(in the rows, 128 means zero)
Named moves come first, each a turn or a mirror and shown by rows before and after it. Which of them, in which order, take the first row of each pair that follows to the second? Write the first one first, as in the answered first pair.
gep (before |-> after):
[168 139 123 134 165 146 115 131 127 114 147 111 110 130 148 106 111 117
 144 138 139 100 125] |-> [168 140 121 137 163 149 114 129 122 125 152 114 117 134 143 107 110 115
 142 137 146 101 120]
[148 144 103 151 154 156 154 152 111 182 145 161 171 135 135 118 113  93
 114  99 164 151  77] |-> [138 155 123 123 173 125 152 176 142 101  58 130  92  98 160  85 104 145
 125 126 109 145 111]
[140 116 117 148 129  81 198 116 121 168  89  55 187  82 112 132 185 103
 148  89 140 113 120] |-> [132 119 122 138 133  72 196 120 130 144  67  46 163  72 119 123 181 116
 150  99 121 109 130]
kugu (before |-> after):
[152 155 122 128 124 149  91 129 113 153 174  98 144 136  71 128 133 135
 144 162 157  84 113] |-> [109 143 106 159 126 138 133 146 123 173 190 131 159 101  89 146 111 129
 109 130 149 117  90]
[145 141 118 126 111  70  88 159 155 153 116 148 148 120 143 119 139 136
 113 156 148 116 139] |-> [138 138 116 130 110  69  96 159 157 156 117 150 147 117 144 123 136 135
 110 151 152 119 138]
[131 131 135 131 140 160 145 112 113 107 136 131 109 142 133 126 107 129
 140 111 130 151 129] |-> [129 130 138 132 140 158 146 113 111 107 136 130 113 142 133 125 109 129
 141 114 133 149 128]
[120 133 127 134  85 155 115  96 120 112 147 119 102 165 104 146 102 128
 166  92 111 123 123] |-> [ 98 128 117 148  87 151 130 104 126 119 154 135 111 149 109 151  93 127
 151  77 104 134 116]
Fatim (before |-> after):
[169 179  83 130 116 169 125 155 108 148 128 133 151 120 115  99 132  97
 191 117 139  94  91] |-> [178 181  85 130 117 163 114 161 115 146 132 139 147 123 116  97 134 102
 192 119 144  93  94]
[120 100 134 126 149 201 160 109  87 119 142 106  89 157 119 137  97 117
 166 115 120 144 118] |-> [158 119 158 119 134 165  99 145 107  94 145 128  61 178 121 115 101 138
 159 128 127 136 143]
[145 149 105 107 114 124 106 123 150 148 151 132 159 107 123 121 137 117
 141 150 152 104 127] |-> [139 144 100 108 117 132 119 119 147 152 150 130 166 104 122 121 138 112
 139 145 150 105 122]
kedab (before |-> after):
[142 129 117 129 133 136 136 145 117 168 130 139 161 128 123 130 130 107
 120 122 153 128  98] |-> [137 130 146 139 122 139 121 153 127 112 144 159 101 152 131 137 103 131
 119 108 134 142 140]
[151 130 115 125 126 135 126 116 118 144 123 107 146 134 118 143 142 133
 129 126 145 120 131] |-> [154 133 123 136 128 146 123 128 113 141 140 129 128 150 122 141 126 133
 123 112 146 132 134]
[111 114 137 126 100 181 164  97  91 130 186 136 117 164 139 161  94 119
 134  62 143 138 161] |-> [ 92 111 143  91  98 137 153  59 113 102 145  85 109 150 141 164 121 148
 153 104 123 110 195]
Pairs:
Each pair is two moves apart.
[138  96 136 136 122 138 113 119 113 110 139 153 124 137 145 130 106 131
  88 149 108 130 129] |-> [125  91 130 134 131 139 131 114 113 107 129 143 121 127 150 130 104 131
  91 147 100 132 125]
Fatim then gep
[108 133 125 150  95  81  96 139 153 157 160 160 189 124 123 146 142 122
 112 121 159 135 138] |-> [ 97 127 140 159  97 105 103 133 147 126 178 172 148 138 127 153 119 131
 108  99 147 153 150]
Fatim then kedab
[115 119 130 154 136 123 153 160 128 104  92 165 122 100 134 106 104 123
  96 115 105 161  95] |-> [107 121 120 137 136 102 153 142 134 112  67 134 144  82 132 104 126 125
 106 144 101 147  99]
kedab then kedab
[ 97 130 118 112 162 138 179  92 120 104  82  60 115  95 132 110 128 132
 153 128  77 122 113] |-> [108 134 130 150 159 185 179 128 103  96 132 120  80 127 139 113  85 118
 130  77  87 157 100]
kedab then kedab
[147 150 140 116 113 139 107 133 107 158 184 135 156 146 115 131 121 103
 152 129 166 114 113] |-> [143 159 132  95 141 115 121 155 124 148 108 102 151  96 130  98 132 118
 160 156 141 104  97]
gep then kedab
[127 151 140 134 138 143 139 173 108 123 126 148 137 132 147 104 109 114
 126 112 114 137 107] |-> [ 95 134 139 123 140 141 162 137 111 104 111 115 124 119 148 119 112 125
 139 121  97 129 127]
kedab then Fatim
[160 133 144 128 123 145 150 131 119 141 111 141 140 130 145 102 127 115
 122 140 142 133 108] |-> [160 135 155 136 112 151 144 128 122 129 133 152 124 148 145 112 120 121
 119 130 142 137 124]
kedab then gep
[100 125 123 129 122  92 131 103 147 124 129 117 150 109 120 152 140 125
 124 143 129 123 151] |-> [109 128 130 151 113 120 130 125 138 116 166 155 126 127 129 153 114 124
 109 109 134 145 145]
kedab then kedab
[153 144 134 113 107 169 142 117 104 150 161 138 121 152  99 140 123 102
 154 133 142 116 125] |-> [121 148 137 104 127 143 161 144 135  96 107 137  73 106 124 128 104 138
 146 138 100 126 139]
kugu then gep
[118 114 122 121 110 177 151  93 117 191 176 111 180 104 108 149 164  95
 122 118 167 110 111] |-> [136 134 137 141  94 127  99 163 161 172 192 176 153  96 129 136 146 127
  77 108 169 132 131]
Fatim then kugu
[114 113 139 137 121 175 178  75 121  99 142 104 111 166  98 171 126 122
 144 116 146 129 160] |-> [146 136 162 137 105 139 117 126 148  74 147 142  83 181 104 153 122 147
 122 125 152 130 184]
kugu then Fatim
[115 139 143 153 131 139 136 179 132 111 141 169 104 136 148 117  97 123
 109  97 121 155 122] |-> [ 90 135 143 125 132  91 132 140 159  87  99 119 107 105 149 122 122 149
 125 135 102 132 152]
kedab then kugu
[172 156 143 126 129 143 108 173 111 133 107 138 124 124 101  92 123 129
 133 134 153 129 134] |-> [125 146 135 145 129 128 139 181 130 133 112 158 125  89 118 106 104 138
 103 109 142 155 125]
kedab then kugu
[123 112 115 136 121 142 140  70 116 161 158 115 173 140 114 151 129 129
 140 131 146 138 134] |-> [134 117 136 142 115 157 124  77 114 133 173 132 139 169 114 148 111 137
 141 119 144 146 146]
kedab then kugu
[142  97  81 102 148 135 126 113 133 119  64  95  99 102 114  96 128 134
 148 188 113 125 116] |-> [156 102  71 123 154 167 141 149 117 140  79 128 104 103 120  84 112 115
 128 164 123 141  83]
kedab then gep
[141 129 145  92 114 116 132 112 101 118 139 116 129 145 113 164 117 130
 120 145 157 104 145] |-> [116 124 135 105 120 116 161 116 107 127 147 127 143 127 121 178 105 126
 105 128 152 120 133]
Fatim then kugu
[169 143 110 151 147 138 155 194 100 193 104 137 154 111 117  94 137  94
 124 128 151 132  66] |-> [111 120 131 172 149 185 208 153  91 129 129 137  89 126 127 127  93 111
 131  82 111 164  96]
kedab then Fatim
[156 134 147 137 121 156 128 136 116 108 167 151 116 170 116 129 121 128
 125 113 133 140 143] |-> [ 93 124 127 141 126 109 169 126 149 113 145 140 140 114 132 149 126 143
 103 115 118 150 143]
kedab then kugu
[108 117 146 140 142 130 210  94 125 154  99 104 176 108 112 110 136 119
 149 146 129 127  90] |-> [164 151 180 125 129  84 122 155 161 101  85 130 119 129 116  77 138 157
 139 170 126 120 135]
gep then Fatim
[117 139 166 139 103  94  86  80 149  67 152 143 105 177 133 165 137 174
 114 159  99 118 186] |-> [ 77 112 140 137 120 139 155  26 119  95 146 103 136 162 123 184 137 142
 138 150  94 115 160]
Fatim then kugu
[111 127 131 145 124 160 146 140 118 138 141 154 137 123 131 134 110 113
 111 103 128 150 115] |-> [149 142 152 131 116 147  99 155 121 117 137 153 112 152 126 116 119 127
 123 125 136 135 135]
Fatim then kugu
